Each path below is one point turned by a fixed rotation once a step. After each direction that follows a path, write how fast that rotation turns it, in deg/step (0 if it stays still).
Each turn is a multiple of 5 degrees from 10 to 175, or 0.
Each row of a path follows its step; steps can be skipped.
Path 1:
step 2: [5.494 -0.768 -0.270 -7.509 -0.311 -0.228 0.038 -0.878 -1.633 3.731 -3.073 0.957 -1.573 -1.785 -2.529 -2.982 -1.514 2.273 -1.991 1.227 1.609 4.944 2.125 -1.303 -2.473 -1.669 0.287 3.561 -1.327 0.806 -1.808 4.026 -0.046 -0.789 2.700 0.201 0.537 -0.058 3.033 -3.260 1.032 0.677 -2.244 1.655 -0.417 2.225 -1.363 3.254 -2.823 2.974 -2.513 -0.553 0.580 -0.433 -1.266 0.409 0.164 -0.723 2.362 -2.905 0.625 1.703 -2.527 -2.445 4.264 -4.332 -1.733 0.868 4.947 3.222]
step 3: [-1.572 -4.605 4.403 -4.467 1.213 -3.285 -3.115 -1.594 1.890 1.806 -1.609 -1.946 1.962 -1.879 0.187 1.573 -0.153 0.625 -1.384 -3.207 0.506 -0.234 2.695 0.184 2.429 -4.981 -5.132 3.511 -3.667 1.194 3.655 0.423 -2.584 1.985 3.315 -0.254 0.302 -0.857 1.014 -0.626 -2.630 -1.482 -2.060 -0.313 -0.628 -3.681 -0.627 -1.879 -1.084 -1.113 0.965 -4.404 3.660 1.205 -4.939 1.032 1.442 1.438 2.406 1.112 -2.088 -0.680 0.672 -3.666 4.501 1.342 -2.261 -2.972 2.650 0.325]
step 5: [2.675 3.652 -4.122 -2.007 3.314 -4.198 0.299 -1.136 -3.197 1.827 -2.278 -4.936 -3.094 -1.663 -0.321 -4.048 -0.948 3.140 -4.188 -5.914 2.162 0.193 -2.616 1.161 -0.521 0.608 -2.727 -1.039 -1.547 -3.730 2.343 -0.233 -1.807 1.163 0.211 -2.495 2.254 -0.886 -0.977 0.462 1.573 -1.526 0.833 -0.145 -0.359 1.727 0.648 -1.600 1.791 -1.098 2.885 -2.859 0.960 -3.594 -5.932 1.426 1.420 4.229 -1.120 1.038 1.243 1.184 -2.287 0.570 -2.694 0.528 -4.236 1.508 2.107 -0.828]
step 12: [0.206 2.646 4.582 0.908 3.816 -1.692 -0.035 -2.525 -0.866 0.533 -0.055 2.744 0.961 -2.820 -1.093 -3.374 0.178 3.758 -3.583 -1.737 0.097 2.482 -4.767 0.123 0.086 -4.301 -3.653 3.185 1.248 2.081 -0.647 -0.838 2.543 -2.764 -0.113 -1.955 3.050 0.151 -1.700 -0.880 -1.767 -1.668 -3.762 1.270 -1.572 -1.727 -3.197 0.819 1.565 -0.209 0.494 -2.425 2.748 -0.814 2.208 -2.931 4.285 -3.421 0.228 0.116 -1.294 -1.111 5.392 -4.911 -2.708 3.756 -3.012 -2.889 0.488 -0.949]
step 18: [3.043 2.185 -1.328 -4.823 3.613 -1.987 1.085 -2.788 1.319 2.838 -0.728 -1.908 1.100 0.883 -0.664 -4.240 -3.650 3.078 -4.964 -5.268 -4.821 -1.814 -1.025 -4.019 -1.267 0.922 -1.149 -0.821 3.161 0.237 0.361 2.461 0.001 -0.009 -1.476 -3.776 1.217 0.583 -0.435 2.178 0.181 -0.546 -0.786 -2.920 2.419 1.305 1.691 1.918 -2.768 -0.140 0.874 -2.832 2.534 -2.205 -1.274 1.222 -0.416 -0.273 4.250 -2.111 1.324 -2.445 -0.460 -4.367 1.438 3.059 -1.524 -4.714 2.244 -0.880]
step 20: [0.531 1.598 4.258 -4.516 6.105 -1.733 -0.837 -2.092 -0.813 1.087 -4.592 -1.892 0.088 -0.527 -2.111 -1.144 0.463 2.898 -2.911 0.349 0.625 2.948 -2.052 -3.033 -1.071 -3.036 -2.938 2.846 -2.112 -0.733 -1.863 1.678 -2.644 1.419 4.937 5.372 0.286 -3.760 2.522 -0.088 -0.405 0.356 -4.418 2.777 -2.239 -0.836 0.602 -0.857 -2.679 -1.482 1.133 -1.721 5.149 3.408 -4.886 -0.618 2.883 -1.185 0.705 2.433 0.256 1.261 0.816 -1.018 1.059 -2.043 0.652 -0.332 -0.576 -0.241]
step 21: [-1.114 -3.280 0.631 -0.432 -3.783 1.813 -3.152 -4.217 -1.819 2.208 -2.276 -2.533 -0.208 -3.586 -0.003 -2.423 -0.269 1.838 -1.846 -2.700 -0.121 3.750 -1.976 3.032 -1.610 -6.088 -2.645 2.523 0.873 -0.736 1.240 -0.033 2.198 2.344 3.340 -5.641 3.186 -2.793 2.696 -1.715 -4.123 0.213 -0.347 0.478 -3.537 0.633 -0.646 -2.004 -0.336 -0.666 -0.059 -1.988 1.122 0.380 -2.180 3.074 1.911 -3.302 -1.683 -0.868 3.803 0.366 -3.219 0.033 2.473 -0.395 -4.457 -2.388 1.409 2.322]
step 24: [1.916 0.229 1.596 -0.413 2.429 0.727 -2.913 -0.684 -3.031 3.591 -0.609 1.095 -4.533 0.029 -1.661 -0.757 0.771 4.659 -5.113 -4.951 -1.465 -0.176 1.828 -0.684 -0.445 -0.750 -0.943 1.847 -0.070 -1.719 0.650 0.721 -2.760 -1.292 0.668 1.974 -3.270 2.902 0.175 -1.532 -1.219 0.767 -1.141 1.673 -3.873 -3.132 0.713 -0.328 2.124 0.025 -1.498 1.036 0.602 -1.688 -7.088 3.001 5.164 0.857 3.127 -1.893 -2.341 0.366 4.091 -4.538 -1.578 4.230 -1.319 -2.873 2.496 -0.551]
step 30: [-0.103 3.953 2.514 -1.181 -3.047 -3.153 -1.729 0.540 -1.162 1.599 -2.659 -0.591 -3.544 -2.174 -0.601 2.505 -1.170 3.245 -4.690 -0.735 1.543 -0.425 -0.319 1.230 -0.642 -2.137 -2.595 5.049 -0.784 1.077 -0.409 -1.291 2.222 -0.193 -0.566 -2.725 1.477 2.835 0.885 -0.413 -3.551 -3.151 0.711 -2.825 2.594 -1.625 1.322 3.393 -1.535 2.271 -0.125 -6.525 -1.110 -0.868 -0.279 -1.246 2.183 0.695 0.297 -1.165 -1.328 0.256 -1.033 -3.662 2.595 5.528 -1.570 -5.924 4.268 -2.799]
Speeds:
[-0.646 0.504 0.436 0.843 0.012 0.277 0.492 -0.465 0.754 -0.534 0.371 -0.677 -0.150 0.916 -0.628 0.702 0.136 -1.342 0.324 -0.768 -0.015 -0.360 -1.150 1.059 -0.651 -1.031 -0.908 -0.377 0.240 -1.069 -0.018 0.622 -0.242 -0.101 0.689 0.254 0.050 -0.015 1.729 0.281 0.266 0.112 -1.055 -0.687 0.313 0.007 0.729 -0.797 0.041 -0.359 -0.139 0.187 -0.535 -0.165 -0.089 -0.360 0.085 0.413 -0.048 0.356 0.066 1.565 -0.656 0.264 0.010 -0.818 -1.040 0.083 0.174 0.070]
65
[-0.757 0.537 -0.531 -0.455 0.335 0.496 -0.338 0.153 0.691 -0.902 0.680 0.419 0.370 0.062 0.430 -0.301 0.979 0.463 0.443 -1.584 0.269 -0.106 -0.049 -0.049 0.771 0.209 0.053 -0.891 0.458 0.764 0.933 -0.052 1.098 -0.025 -0.951 0.414 -0.522 -0.409 -0.039 0.090 0.289 -0.227 0.213 0.790 -0.924 0.678 0.211 -0.208 -0.571 -0.568 -0.440 -0.393 0.196 0.602 -0.608 1.774 -0.493 0.441 -0.691 0.023 -0.303 0.235 -0.218 0.131 1.206 -0.426 -0.722 -1.091 0.767 0.748]
140
[0.627 0.280 -0.673 -1.359 -1.384 0.260 0.820 0.173 0.301 -0.652 -0.183 0.013 0.995 -0.473 -0.077 0.150 0.172 -0.993 -0.073 0.519 0.384 0.805 -0.301 0.551 0.629 0.133 -0.543 0.036 -0.448 -0.524 0.014 0.669 1.069 -1.108 -0.479 0.834 0.079 0.144 -0.123 -0.358 0.018 0.545 -0.482 -0.501 0.626 -1.104 -0.266 -0.003 -0.013 -0.156 1.373 -0.346 -0.653 -0.404 -0.387 -0.147 -1.148 0.107 0.167 0.037 0.016 -0.306 1.227 -0.775 -0.312 -0.024 0.412 -0.723 1.508 -0.172]
25
[1.347 0.204 0.652 0.081 0.501 -0.950 -0.834 0.154 0.342 -0.331 -0.932 0.239 -0.816 0.313 -0.188 -0.356 0.538 -0.902 -0.544 -1.245 0.237 -1.107 -0.476 -0.550 0.092 0.383 -0.126 -0.423 -0.138 -1.126 0.865 0.448 -0.112 -0.443 -0.676 -0.476 0.022 0.034 -0.379 -0.036 0.502 -0.680 0.138 -1.139 -0.712 0.471 -0.626 0.289 -0.011 0.159 0.320 0.485 -0.509 -0.464 -0.253 -0.984 -0.298 -0.069 -0.943 -0.830 -1.158 0.108 0.922 0.117 0.067 0.977 0.205 -1.086 -0.968 0.063]
55
[-0.227 0.345 -0.613 0.420 0.045 0.986 -0.062 -1.538 -0.259 -0.862 -0.086 0.752 0.041 0.271 -0.110 -0.333 -1.029 -0.413 -0.009 -0.330 -1.454 -0.640 0.403 0.001 -0.246 -0.461 0.732 1.572 -0.411 -0.872 -0.407 0.083 0.965 -0.005 0.504 -0.586 0.103 0.494 -0.065 -0.158 -0.190 -0.710 0.316 0.013 -0.179 0.638 0.846 0.005 0.456 -1.173 0.300 -0.425 -1.273 0.568 -0.327 0.581 0.321 -0.828 0.577 0.839 -0.602 -0.434 0.827 -0.288 0.850 0.802 0.470 0.054 -0.097 0.297]
125
[0.497 -0.209 -0.957 0.249 -0.163 -0.841 1.270 -0.303 -0.731 0.496 0.408 -0.257 0.362 -1.045 0.102 0.089 -0.711 -0.756 0.990 -0.618 -0.004 -1.022 -0.362 0.331 0.856 0.136 -0.117 -0.209 -1.200 -0.156 0.124 -0.188 0.169 0.088 -0.130 -0.049 -0.633 -0.780 0.022 0.260 -0.925 -0.986 0.735 0.361 0.493 0.192 -0.058 -1.040 0.528 1.235 -0.551 1.085 0.109 -0.610 0.114 0.378 1.083 0.557 -0.387 0.807 1.041 -0.271 0.798 -0.118 0.352 0.328 -0.894 -0.715 -0.190 -0.487]
60
[-0.169 -1.132 -0.097 -0.103 0.360 0.215 -0.002 0.490 -1.022 -0.637 -0.710 0.269 -0.700 -0.070 -0.193 0.324 -0.518 -0.038 -0.732 -0.262 0.494 0.491 -1.611 -0.588 0.976 -0.669 -0.444 0.335 -0.494 1.091 0.191 0.771 -0.137 -0.554 0.428 -0.156 1.454 0.159 0.329 -0.549 -0.208 -0.681 -0.135 -0.028 -0.068 -1.051 -0.154 0.679 0.500 -0.286 -0.105 -0.433 -0.297 0.115 0.937 -0.102 0.908 0.696 -0.714 0.847 -0.654 -1.007 -0.501 1.161 1.035 -0.637 -0.068 -0.306 0.465 0.404]
40
[-1.438 -0.606 1.184 0.138 0.735 0.460 0.380 -0.644 0.995 0.613 -0.466 -0.721 0.278 0.678 -0.348 -0.433 -0.960 0.210 -0.159 -0.755 -0.470 0.491 -0.042 0.508 0.244 -0.622 -0.389 -0.594 -0.417 0.020 0.019 -0.750 0.509 0.570 -0.231 0.213 -0.166 0.147 -1.534 0.036 -0.278 0.150 -1.334 -0.416 0.206 -0.333 -0.966 -0.289 0.181 0.025 0.994 1.411 0.477 0.045 0.682 0.664 0.317 -0.269 0.543 -0.420 -0.099 -0.357 0.263 0.463 0.617 -0.106 1.002 -1.126 0.011 -0.682]
125
